Each path below is one point turned by a fixed rotation once a step. After each direction that follows a path, write how fast that rotation turns it, in degrees per step (0 if it stays still).
Each turn is a multiple of 5 degrees from 10 to 175, or 0.
Each row of a path follows its step; steps can be skipped.
Path 1:
step 12: [  6  -3 -19   0  -4  -3   1  -2   9  -4   2   9  16   9   9  20  -7   3
  -3  -3   0  -1  -5   2  10  -3   2  -7  -3  11  15 -11  17   4 -11  -5
   5   6  -2   4   4  -4 -10   5   2   7   7   8   9   1  -1  19   4   1
  -7   2 -12 -15]
step 13: [  0   3   5 -11  -5   8   5   6   5   9  -1 -12 -14  -6   1   3  14  10
  13   3  -2  -6   7  -4  -7  -6   3  -3  -4  -6 -20 -13 -14  16   5   6
  -3  -1   0  -2  13   5  -2   9 -14  -4  -3 -11  13   1   5  -3   1   3
 -11   9  12   4]
step 17: [  3  -3   5  -1 -12  -7  -5   6   0  -2   1   1  12  -1 -16  -5   7 -18
  -6 -11  -3  14  -6   1 -14   0  -3 -12   8  15  11   5   0   2  -5  -6
   7  17 -13   5   5 -20   0  -2   6  11  -5   5  -6   3   5 -12  -2  -3
   1   6  -8   3]
step 18: [ -9  -3   8   8 -10  12  -3  -1  12  -7   7  -3   0 -10   4  13   1  -6
   6  13  16 -23   1  -7   1  -2   2   3   2  -9  -8 -10  20 -19   1   1
  13  -9  -2  -1  -5   8  -1   2  -8   5   1   4   4  -2  -2   0  -4   7
  -7   2   1 -10]
step 25: [ 15  15  -7  -3  -2   6  -4   7 -15  11  -5 -14  -9   9   0  14   7   4
   2   9  11   5   0  -3 -11   2   5  -5  -7  11   7  -9  16   1  -4  -3
   2  -3  -3   1   2   4   6  -4  -3   6   9 -10  -2 -10  -2  -4  11 -24
   0   1   3 -10]
step 27: [ -8  -6  11   2   5   3   2  15  -3  -4  -8 -19  -1  -2  -5 -10   1   5
   2  -1  -5   5 -15  -1   1   8   1   5 -11  -1   9  -3   6  -6   8  14
  -2 -17 -10   7  -1   3   4 -10  16   3  -2   5   5   9  20  -4  12  -7
  10  -5   9   7]
step 28: [  6   8  -8   5  -7  14  10   3   6  -9  15   3  -6   1   3   7   0   0
 -12  -4  14   6   3  -9  11   7  -1  -9   9   1  16  -3  -2  -7  -1 -18
  -5  20  -2  10   5  -2   8   4  -2  -9   5  -4 -14   5  -7   2  -4   1
   9  -9 -12  -3]
step 32: [ -4  -8  -7 -13   8  -5  -5   6  -7  -3 -10   0 -20   6   7   2 -13  12
  -3  11  -4  -2   2 -10  -4  -6  -4   1  -1 -21   2   0   2  18  -4   1
  -2  -9  -7   5  -2  -8  -4  -9  -2   0   5  -6  11   7   3   2  -5   6
 -20  12  12   5]
step 41: [-13  16 -11   5  14  -7   6  -1 -14   8   6 -19  -1   1   3   6  -4  10
  -1   4   7  -6   2   1   9   5   8   3   7   2  -2   0   3 -10 -12  -4
  10   0  -8  -5  10   3  28   7  -7   1  -4  -7  12  -5  -1  -2  -5   3
   6  -1  -9  -7]
Speeds:
[-3  1 -2 -2  0  1 -4 -3 -3  2 -1 -1 -1  2 -3  1  3  1  0  5  1 -3  3  2
  2 -3  3 -1 -1  2 -3 -3  0  1 -1  1 -2 -5  3 -2  2 -1  0 -1  0  2  1 -1
 -3 -1 -2 -3  1  1  2  0 -5  2]	65
[ 1  0 -2 -4 -3  3  1 -2  1 -2  1 -1  0 -3  1  6 -1  3  0  0 -3  2  4 -2
  3  1  0 -1 -2 -1  1  0  1  1  0  4 -2  3 -3  0  0 -3 -4  1  2  2  2  0
  1 -2  4 -3  0  4  2  2  1  4]	20
[-2  1 -3  1  0  1  2  2  0  1  5  3 -3  4 -2  6 -1  2 -1 -1  0 -5 -3  2
 -2  3 -1  2 -3 -1  3 -1  0 -1 -3 -3  1 -3 -2  0 -3 -1  1  2 -1  0  0  2
  0 -2 -3 -3 -1 -1  1 -3  2  3]	110
[ 0  2  0 -1 -3  2  3 -1 -1  1 -3  7  1  0 -5  3 -2 -3  1 -1 -2  0  1 -1
 -1  0  0  0  3  1  5  2  3 -1  1  1  0  2  6  1  3 -2  1 -2 -2  1  4  0
 -2  2 -1  0  2 -3  0  1 -1 -2]	130
[-2 -2 -2 -4  0  2  1  4  2 -1 -3  0  5  0  2  1  3  3 -4 -2 -4 -3 -2 -3
 -1 -1  1 -2  3  0  0 -3 -1  2  1 -3 -4  0  0 -2  1  1  2 -1  2 -2 -1  1
 -1  3 -1  4  3 -2  1 -1  0  4]	95
[ 0 -3  2 -2  1  3  1  0  2  4  3 -3  1 -3  2  1 -4 -1  1 -1  0  0  1  2
 -1 -1  2  2  0 -6  1  0 -3  4 -1 -1  3 -2  1  0  2  1  1 -5  2  2  1  2
  2  0 -2 -1  2  0  4  2 -1 -2]	130
